128 stands for zero in the data rows.
Every row has a hidden score. How much higher is the second row's score than the first row's in each pair? 15 means about the same, 30 much higher and 0 much lower. The score is a weighted sum of the row's numbers plus the product of two more (or one squared), each taken from its middle value.
array([84, 117, 162, 159, 129, 91, 149, 183, 130, 113, 110, 111, 109,
       122, 191, 123])
array([118, 143, 174, 153, 125, 106, 165, 151, 150, 141, 169, 120, 111,
       208, 155, 67]) -> 10
array([136, 152, 101, 119, 103, 137, 160, 98, 107, 118, 149, 163, 100,
       152, 118, 105])
array([141, 170, 112, 94, 155, 157, 132, 98, 125, 130, 151, 120, 136,
       161, 101, 111]) -> 18
array([164, 149, 122, 79, 198, 178, 125, 86, 131, 131, 141, 88, 151,
       165, 83, 112])
array([145, 86, 70, 117, 84, 122, 144, 91, 144, 94, 124, 183, 131,
       132, 119, 159]) -> 9
array([109, 139, 135, 132, 130, 100, 156, 134, 138, 113, 110, 156, 128,
       160, 160, 116])
array([94, 152, 185, 153, 104, 104, 109, 172, 99, 123, 165, 110, 110,
       120, 141, 101]) -> 10
array([143, 144, 114, 89, 157, 142, 144, 97, 138, 126, 110, 141, 171,
       152, 106, 122])
array([137, 113, 99, 112, 127, 135, 139, 104, 145, 117, 108, 142, 151,
       115, 111, 149]) -> 13
array([140, 149, 132, 97, 149, 144, 140, 121, 130, 126, 129, 124, 156,
       123, 99, 129])
array([100, 160, 180, 139, 113, 105, 93, 171, 97, 122, 161, 102, 119,
       90, 129, 114]) -> 15
array([158, 88, 88, 93, 94, 105, 138, 94, 127, 103, 95, 191, 160,
       152, 125, 144])
array([147, 88, 78, 102, 76, 105, 147, 90, 122, 97, 107, 196, 141,
       140, 120, 155]) -> 15
array([155, 116, 142, 130, 131, 174, 123, 143, 125, 155, 169, 92, 105,
       92, 80, 120])
array([147, 83, 97, 146, 89, 114, 141, 103, 130, 137, 91, 184, 132,
       171, 138, 138]) -> 19
array([118, 170, 177, 113, 145, 124, 87, 146, 114, 123, 164, 72, 147,
       127, 113, 103])
array([78, 130, 155, 169, 117, 101, 123, 159, 113, 111, 139, 105, 78,
       110, 194, 124]) -> 11
array([109, 102, 133, 134, 111, 94, 175, 157, 148, 107, 98, 148, 141,
       136, 174, 133])
array([136, 165, 143, 88, 179, 147, 117, 114, 127, 119, 159, 97, 159,
       148, 102, 111]) -> 2
array([135, 168, 177, 88, 166, 140, 114, 132, 126, 117, 167, 79, 140,
       148, 102, 102])
array([98, 128, 96, 157, 98, 95, 108, 120, 128, 126, 121, 161, 117,
       92, 145, 160]) -> 13
array([158, 113, 98, 88, 146, 141, 148, 94, 141, 120, 102, 153, 172,
       144, 101, 136])
array([126, 142, 95, 136, 82, 133, 158, 115, 90, 108, 138, 177, 66,
       113, 116, 127]) -> 6
array([163, 129, 125, 71, 162, 177, 151, 112, 122, 127, 136, 109, 145,
       131, 79, 124])
array([109, 111, 100, 190, 103, 133, 67, 114, 144, 173, 139, 119, 80,
       82, 133, 173]) -> 21
array([116, 72, 143, 137, 131, 106, 189, 173, 153, 109, 97, 126, 139,
       146, 180, 123])
array([172, 72, 81, 103, 154, 166, 131, 81, 165, 131, 130, 113, 145,
       133, 95, 150]) -> 11
array([69, 152, 159, 175, 110, 85, 79, 162, 108, 127, 136, 120, 96,
       71, 173, 138])
array([127, 126, 155, 145, 79, 128, 149, 169, 127, 155, 152, 131, 103,
       100, 112, 112]) -> 20
array([160, 145, 147, 88, 164, 170, 143, 132, 119, 125, 143, 99, 134,
       120, 82, 119])
array([128, 143, 169, 152, 132, 158, 86, 160, 112, 147, 165, 64, 104,
       75, 101, 123]) -> 18
array([59, 143, 141, 199, 94, 84, 73, 158, 147, 147, 160, 116, 66,
       75, 174, 144])
array([116, 174, 112, 124, 124, 130, 130, 112, 110, 112, 132, 146, 115,
       137, 131, 125]) -> 6
array([193, 107, 113, 96, 172, 178, 95, 103, 141, 167, 83, 120, 189,
       140, 69, 142])
array([83, 127, 105, 181, 84, 91, 83, 140, 132, 141, 132, 145, 98,
       75, 154, 168]) -> 10
array([167, 135, 97, 83, 163, 161, 127, 84, 137, 136, 107, 143, 173,
       144, 87, 135])
array([105, 154, 125, 119, 145, 123, 113, 127, 123, 120, 121, 123, 145,
       110, 130, 150]) -> 16
array([80, 124, 169, 191, 104, 89, 77, 171, 96, 118, 138, 100, 78,
       125, 178, 120])
array([126, 110, 130, 166, 132, 103, 167, 129, 156, 118, 111, 152, 118,
       188, 170, 106]) -> 4
array([158, 160, 118, 89, 171, 157, 133, 85, 144, 143, 128, 126, 168,
       171, 97, 115])
array([136, 124, 90, 116, 97, 133, 167, 104, 102, 108, 134, 184, 97,
       140, 118, 124]) -> 7
array([70, 131, 162, 180, 118, 94, 93, 184, 120, 123, 133, 96, 98,
       58, 174, 155])
array([136, 128, 112, 106, 132, 134, 137, 120, 141, 124, 117, 140, 146,
       123, 117, 134]) -> 13
array([102, 164, 135, 128, 133, 102, 120, 130, 119, 115, 142, 126, 118,
       144, 154, 112])
array([144, 91, 88, 137, 99, 116, 159, 105, 132, 114, 100, 184, 133,
       162, 141, 136]) -> 18
array([134, 117, 96, 114, 135, 142, 131, 100, 145, 126, 119, 140, 144,
       115, 116, 153])
array([178, 104, 88, 84, 207, 208, 138, 85, 107, 113, 91, 85, 135,
       141, 100, 132]) -> 17
array([137, 121, 78, 106, 116, 129, 143, 92, 117, 105, 115, 165, 130,
       120, 120, 151])
array([99, 159, 140, 129, 143, 97, 129, 144, 118, 113, 123, 125, 127,
       137, 158, 113]) -> 19
array([84, 109, 166, 192, 128, 109, 128, 185, 125, 114, 116, 84, 100,
       102, 193, 132])
array([176, 135, 104, 75, 182, 175, 127, 84, 140, 143, 105, 121, 172,
       142, 81, 126]) -> 11
array([161, 138, 119, 131, 144, 149, 103, 91, 153, 181, 120, 147, 159,
       181, 103, 117])
array([133, 151, 107, 97, 159, 137, 138, 102, 125, 108, 117, 139, 160,
       141, 113, 134]) -> 7
array([141, 129, 156, 118, 87, 134, 189, 160, 117, 135, 146, 150, 131,
       126, 97, 87])
array([87, 108, 168, 171, 127, 102, 138, 169, 136, 125, 120, 97, 99,
       153, 197, 114]) -> 18
array([153, 103, 78, 110, 156, 172, 127, 84, 140, 136, 119, 114, 147,
       114, 107, 153])
array([157, 152, 128, 80, 184, 171, 124, 105, 125, 120, 132, 95, 151,
       121, 95, 124]) -> 11
array([126, 137, 147, 128, 102, 134, 149, 147, 118, 147, 150, 124, 114,
       106, 109, 115])
array([124, 139, 129, 132, 135, 106, 153, 135, 143, 127, 115, 152, 138,
       176, 153, 111]) -> 15
array([116, 168, 132, 130, 149, 107, 128, 123, 135, 124, 151, 125, 125,
       176, 145, 91])
array([188, 125, 123, 72, 165, 175, 140, 99, 126, 142, 108, 125, 173,
       144, 64, 123]) -> 20
array([181, 97, 105, 91, 127, 178, 167, 109, 149, 137, 139, 124, 147,
       131, 76, 116])
array([132, 151, 155, 108, 112, 134, 160, 159, 116, 132, 149, 127, 134,
       127, 108, 93]) -> 16
array([184, 88, 90, 84, 155, 181, 154, 92, 155, 134, 121, 118, 154,
       140, 90, 143])
array([79, 142, 165, 156, 107, 83, 133, 177, 110, 110, 123, 126, 110,
       112, 177, 119]) -> 16
array([165, 143, 148, 79, 137, 168, 172, 136, 126, 130, 150, 123, 152,
       142, 81, 106])
array([163, 128, 105, 88, 211, 203, 126, 92, 104, 115, 111, 84, 143,
       140, 95, 135]) -> 18
array([104, 162, 161, 127, 156, 131, 76, 142, 114, 132, 140, 79, 136,
       88, 119, 134])
array([60, 147, 154, 183, 107, 80, 78, 178, 128, 125, 140, 113, 80,
       61, 166, 150]) -> 16
array([91, 139, 113, 160, 92, 106, 101, 138, 98, 122, 129, 156, 82,
       73, 148, 159])
array([78, 141, 168, 171, 100, 90, 112, 185, 100, 111, 123, 119, 92,
       109, 172, 120]) -> 20
array([97, 140, 154, 161, 133, 93, 145, 151, 142, 119, 139, 124, 117,
       176, 185, 89])
array([115, 161, 192, 135, 103, 117, 125, 170, 106, 131, 177, 100, 113,
       138, 119, 90]) -> 16
array([174, 121, 104, 63, 192, 192, 139, 85, 115, 120, 107, 99, 163,
       137, 87, 126])
array([170, 124, 151, 102, 100, 160, 193, 159, 124, 145, 162, 134, 123,
       127, 72, 91]) -> 16
array([115, 157, 139, 123, 136, 107, 148, 132, 151, 126, 141, 131, 140,
       167, 147, 92])
array([105, 153, 187, 150, 84, 111, 79, 180, 92, 127, 170, 92, 109,
       82, 119, 122]) -> 18
array([109, 105, 88, 202, 83, 132, 74, 107, 130, 172, 151, 134, 69,
       85, 132, 185])
array([163, 78, 99, 156, 80, 121, 123, 100, 112, 144, 101, 196, 125,
       177, 121, 131]) -> 19
array([94, 154, 145, 156, 116, 113, 99, 145, 119, 144, 138, 115, 110,
       86, 140, 141])
array([171, 128, 106, 64, 183, 182, 146, 92, 135, 132, 113, 115, 160,
       139, 80, 131]) -> 12
array([86, 125, 174, 180, 118, 93, 136, 172, 118, 118, 123, 111, 98,
       131, 187, 110])
array([95, 120, 154, 171, 131, 99, 168, 158, 150, 122, 124, 119, 108,
       176, 193, 80]) -> 19
array([66, 141, 158, 178, 116, 88, 81, 182, 99, 122, 121, 100, 98,
       53, 186, 150])
array([68, 155, 165, 181, 98, 81, 89, 186, 99, 115, 131, 112, 95,
       68, 175, 146]) -> 14
array([108, 143, 95, 143, 108, 118, 116, 118, 110, 123, 124, 154, 109,
       95, 137, 161])
array([122, 161, 181, 121, 133, 122, 138, 139, 148, 136, 189, 97, 134,
       193, 118, 62]) -> 16
array([70, 142, 142, 184, 110, 84, 79, 172, 137, 131, 141, 115, 91,
       60, 171, 157])
array([149, 101, 102, 117, 119, 117, 137, 95, 126, 123, 85, 183, 166,
       161, 132, 138]) -> 15
array([100, 96, 134, 136, 119, 91, 169, 154, 148, 107, 107, 133, 137,
       132, 176, 129])
array([185, 95, 96, 95, 155, 179, 144, 94, 148, 140, 133, 111, 141,
       123, 91, 137]) -> 9
array([149, 119, 117, 135, 130, 123, 130, 110, 154, 157, 99, 164, 162,
       184, 133, 116])
array([112, 118, 124, 138, 119, 105, 166, 133, 145, 111, 114, 153, 118,
       158, 171, 118]) -> 10
array([91, 156, 138, 127, 128, 99, 117, 137, 112, 113, 119, 133, 141,
       109, 152, 136])
array([106, 148, 176, 169, 88, 117, 85, 182, 106, 141, 192, 82, 82,
       62, 121, 124]) -> 22
array([152, 139, 135, 98, 120, 142, 181, 134, 139, 135, 132, 150, 154,
       134, 98, 119])
array([104, 162, 186, 146, 93, 110, 109, 183, 88, 127, 162, 106, 106,
       94, 125, 107]) -> 10
array([84, 112, 148, 155, 117, 90, 115, 174, 144, 119, 113, 109, 122,
       79, 173, 154])
array([139, 111, 104, 147, 156, 179, 85, 103, 131, 156, 130, 83, 116,
       91, 112, 175]) -> 12
array([141, 70, 107, 163, 107, 114, 155, 115, 146, 141, 94, 168, 127,
       181, 163, 127])
array([136, 172, 169, 92, 150, 130, 141, 142, 132, 131, 171, 98, 147,
       165, 105, 81]) -> 8
array([126, 139, 107, 102, 148, 137, 125, 113, 134, 122, 115, 130, 142,
       112, 117, 149])
array([167, 151, 116, 83, 188, 173, 125, 85, 135, 143, 132, 110, 166,
       161, 78, 109]) -> 13
array([69, 143, 160, 181, 104, 95, 93, 186, 98, 117, 129, 102, 93,
       67, 179, 153])
array([187, 97, 108, 66, 173, 176, 143, 90, 137, 128, 100, 126, 177,
       134, 80, 120]) -> 13
array([139, 73, 49, 146, 64, 107, 123, 76, 147, 111, 141, 179, 112,
       125, 128, 170])
array([97, 113, 165, 152, 119, 95, 180, 175, 137, 117, 108, 139, 108,
       151, 182, 99]) -> 18
array([146, 165, 150, 101, 143, 142, 155, 128, 137, 134, 146, 122, 157,
       155, 107, 96])
array([87, 148, 122, 145, 120, 92, 107, 137, 113, 118, 113, 139, 116,
       106, 159, 148]) -> 16
array([104, 131, 139, 127, 122, 90, 165, 153, 130, 114, 110, 153, 142,
       145, 161, 115])
array([181, 109, 102, 86, 172, 161, 112, 81, 139, 141, 99, 142, 179,
       142, 82, 134]) -> 10
array([133, 133, 141, 136, 134, 155, 114, 142, 126, 161, 160, 96, 110,
       85, 94, 130])
array([100, 165, 165, 141, 138, 99, 104, 142, 132, 131, 138, 95, 121,
       162, 139, 87]) -> 17
array([146, 118, 92, 120, 121, 132, 134, 87, 131, 130, 94, 176, 150,
       162, 125, 128])
array([108, 155, 108, 141, 85, 128, 133, 126, 80, 120, 134, 158, 89,
       97, 134, 136]) -> 7
array([115, 145, 121, 145, 133, 107, 148, 129, 141, 120, 136, 140, 109,
       177, 155, 105])
array([132, 167, 199, 122, 124, 134, 116, 155, 116, 138, 202, 81, 136,
       163, 95, 67]) -> 17
array([86, 158, 129, 151, 110, 98, 112, 149, 96, 117, 136, 139, 95,
       123, 156, 127])
array([80, 130, 146, 194, 78, 84, 87, 161, 152, 144, 143, 134, 84,
       74, 158, 150]) -> 22
array([133, 96, 79, 122, 102, 106, 136, 93, 153, 114, 115, 180, 142,
       129, 138, 166])
array([70, 160, 151, 158, 120, 86, 79, 154, 107, 122, 132, 115, 103,
       74, 164, 140]) -> 16
array([90, 144, 119, 136, 116, 94, 134, 144, 121, 108, 115, 146, 118,
       119, 163, 134])
array([145, 107, 99, 115, 77, 120, 177, 111, 116, 101, 125, 195, 108,
       142, 124, 126]) -> 8
array([142, 105, 88, 125, 92, 119, 162, 96, 117, 112, 113, 185, 120,
       161, 133, 121])
array([149, 74, 66, 110, 62, 93, 152, 89, 134, 97, 126, 190, 141,
       139, 124, 156]) -> 29
array([156, 144, 174, 129, 113, 176, 148, 168, 103, 147, 171, 92, 103,
       99, 67, 98])
array([169, 133, 102, 99, 160, 161, 125, 80, 131, 144, 115, 144, 158,
       149, 85, 118]) -> 13
array([179, 122, 103, 93, 157, 163, 113, 78, 134, 143, 107, 137, 168,
       143, 81, 128])
array([83, 140, 163, 151, 113, 87, 135, 174, 115, 114, 121, 130, 111,
       123, 173, 113]) -> 18
array([108, 145, 158, 123, 105, 108, 146, 160, 120, 126, 132, 141, 120,
       119, 144, 111])
array([102, 103, 96, 165, 97, 102, 122, 119, 136, 142, 130, 148, 112,
       98, 147, 166]) -> 16
array([188, 94, 102, 80, 207, 195, 121, 76, 120, 125, 84, 104, 158,
       134, 90, 127])
array([103, 146, 110, 131, 118, 104, 136, 121, 130, 109, 109, 157, 132,
       117, 154, 144]) -> 16
array([153, 80, 73, 99, 73, 100, 149, 87, 133, 94, 127, 190, 149,
       149, 121, 150])
array([81, 158, 156, 156, 124, 96, 82, 163, 111, 125, 142, 110, 104,
       79, 150, 139]) -> 8
array([92, 134, 136, 141, 127, 94, 144, 145, 132, 113, 119, 133, 109,
       142, 171, 111])
array([83, 133, 152, 147, 125, 82, 128, 164, 120, 117, 112, 130, 110,
       134, 175, 115]) -> 16
array([147, 71, 69, 102, 77, 102, 158, 98, 125, 93, 115, 182, 160,
       150, 133, 162])
array([185, 126, 124, 115, 156, 168, 86, 101, 152, 188, 105, 142, 180,
       163, 79, 136]) -> 10
array([153, 102, 86, 118, 73, 125, 171, 105, 107, 99, 121, 187, 104,
       146, 118, 124])
array([118, 148, 101, 123, 137, 133, 126, 112, 114, 118, 121, 145, 128,
       109, 130, 158]) -> 13
array([128, 127, 97, 129, 97, 122, 170, 110, 111, 108, 127, 168, 98,
       135, 136, 121])
array([61, 148, 160, 188, 97, 77, 82, 168, 134, 130, 153, 109, 81,
       71, 175, 154]) -> 22
array([143, 110, 99, 139, 106, 126, 144, 97, 128, 140, 108, 179, 124,
       174, 129, 118])
array([78, 133, 158, 159, 130, 93, 124, 165, 116, 119, 115, 109, 92,
       116, 184, 119]) -> 19
array([127, 175, 143, 103, 176, 137, 104, 119, 128, 117, 155, 104, 154,
       151, 123, 112])
array([185, 94, 92, 68, 197, 192, 141, 80, 131, 120, 92, 102, 166,
       133, 83, 132]) -> 23
array([128, 100, 85, 168, 111, 158, 88, 95, 134, 168, 139, 131, 86,
       90, 121, 177])
array([143, 149, 111, 86, 176, 160, 127, 105, 125, 119, 120, 111, 160,
       128, 95, 132]) -> 13
array([76, 160, 129, 171, 112, 90, 77, 149, 113, 132, 132, 123, 98,
       70, 157, 157])
array([83, 107, 164, 166, 122, 95, 131, 177, 134, 114, 110, 99, 104,
       121, 192, 132]) -> 21
array([162, 130, 107, 90, 209, 190, 120, 105, 101, 117, 117, 73, 142,
       126, 97, 141])
array([128, 87, 91, 120, 103, 92, 158, 116, 161, 106, 97, 181, 156,
       142, 156, 159]) -> 6
array([127, 132, 90, 115, 101, 117, 165, 108, 113, 102, 116, 178, 119,
       125, 133, 133])
array([139, 151, 125, 93, 146, 130, 151, 117, 141, 127, 119, 143, 163,
       151, 115, 118]) -> 23
array([88, 112, 146, 157, 106, 80, 122, 171, 141, 124, 122, 130, 118,
       87, 167, 155])
array([141, 94, 78, 146, 134, 159, 110, 90, 146, 142, 132, 122, 124,
       105, 115, 168]) -> 9
array([137, 134, 138, 115, 127, 123, 163, 133, 149, 142, 125, 153, 154,
       184, 129, 103])
array([191, 105, 104, 74, 180, 180, 112, 89, 130, 134, 86, 123, 178,
       136, 76, 143]) -> 11
array([139, 102, 80, 103, 99, 114, 150, 91, 120, 98, 111, 184, 132,
       134, 121, 150])
array([112, 136, 136, 157, 125, 129, 88, 132, 134, 156, 146, 99, 102,
       82, 120, 147]) -> 21
array([121, 133, 165, 161, 123, 151, 94, 153, 124, 147, 175, 75, 88,
       77, 106, 134])
array([160, 104, 90, 108, 180, 186, 123, 93, 140, 139, 123, 90, 134,
       110, 97, 156]) -> 14
array([119, 86, 151, 158, 122, 102, 182, 154, 168, 121, 103, 135, 127,
       182, 188, 103])
array([119, 108, 83, 125, 105, 96, 137, 108, 148, 119, 106, 179, 138,
       126, 143, 160]) -> 7
array([166, 104, 99, 112, 199, 211, 118, 97, 115, 133, 114, 70, 118,
       128, 107, 149])
array([150, 117, 112, 118, 132, 117, 136, 103, 142, 142, 91, 173, 167,
       166, 122, 132]) -> 14
array([156, 159, 155, 84, 162, 162, 141, 140, 113, 119, 152, 91, 140,
       120, 86, 109])
array([91, 135, 161, 154, 66, 92, 141, 180, 123, 128, 134, 157, 105,
       100, 153, 126]) -> 22
array([68, 156, 164, 173, 113, 78, 80, 177, 102, 111, 131, 112, 95,
       77, 184, 131])
array([143, 103, 90, 125, 77, 117, 167, 92, 108, 108, 120, 187, 121,
       152, 124, 130]) -> 16
array([136, 119, 98, 116, 153, 154, 118, 101, 143, 134, 127, 120, 133,
       104, 117, 157])
array([85, 134, 134, 165, 91, 90, 92, 159, 134, 138, 131, 141, 98,
       85, 158, 149]) -> 18
array([139, 174, 158, 91, 168, 141, 123, 130, 131, 116, 162, 85, 154,
       156, 105, 95])
array([74, 162, 160, 156, 122, 81, 96, 172, 104, 119, 122, 122, 107,
       93, 165, 134]) -> 18
array([164, 125, 126, 130, 139, 134, 107, 101, 156, 187, 118, 157, 165,
       177, 111, 121])
array([112, 67, 166, 156, 150, 125, 164, 181, 152, 127, 106, 77, 119,
       130, 184, 123]) -> 20
array([171, 121, 129, 140, 139, 141, 86, 102, 159, 192, 114, 150, 176,
       183, 97, 122])
array([170, 110, 90, 79, 156, 155, 132, 88, 134, 126, 102, 148, 170,
       139, 93, 139]) -> 8
array([140, 148, 119, 94, 180, 161, 116, 108, 116, 124, 122, 102, 148,
       110, 101, 147])
array([100, 134, 137, 150, 133, 95, 151, 126, 141, 119, 126, 135, 103,
       162, 173, 98]) -> 18
array([194, 83, 98, 76, 189, 197, 147, 87, 133, 121, 90, 106, 145,
       143, 80, 119])
array([119, 147, 171, 142, 91, 128, 137, 180, 116, 147, 169, 117, 101,
       90, 104, 106]) -> 12
array([130, 105, 84, 128, 112, 114, 131, 104, 149, 120, 121, 164, 143,
       120, 130, 166])
array([110, 166, 184, 136, 114, 109, 96, 158, 115, 127, 176, 89, 120,
       140, 122, 95]) -> 20
array([93, 91, 166, 188, 142, 120, 135, 172, 131, 125, 123, 72, 94,
       135, 191, 128])
array([143, 158, 146, 99, 145, 131, 159, 129, 136, 134, 140, 132, 161,
       168, 112, 100]) -> 5
array([75, 148, 158, 189, 73, 87, 96, 183, 125, 147, 144, 130, 78,
       73, 156, 143])
array([112, 80, 142, 139, 122, 101, 185, 167, 160, 108, 99, 137, 138,
       140, 178, 125]) -> 22
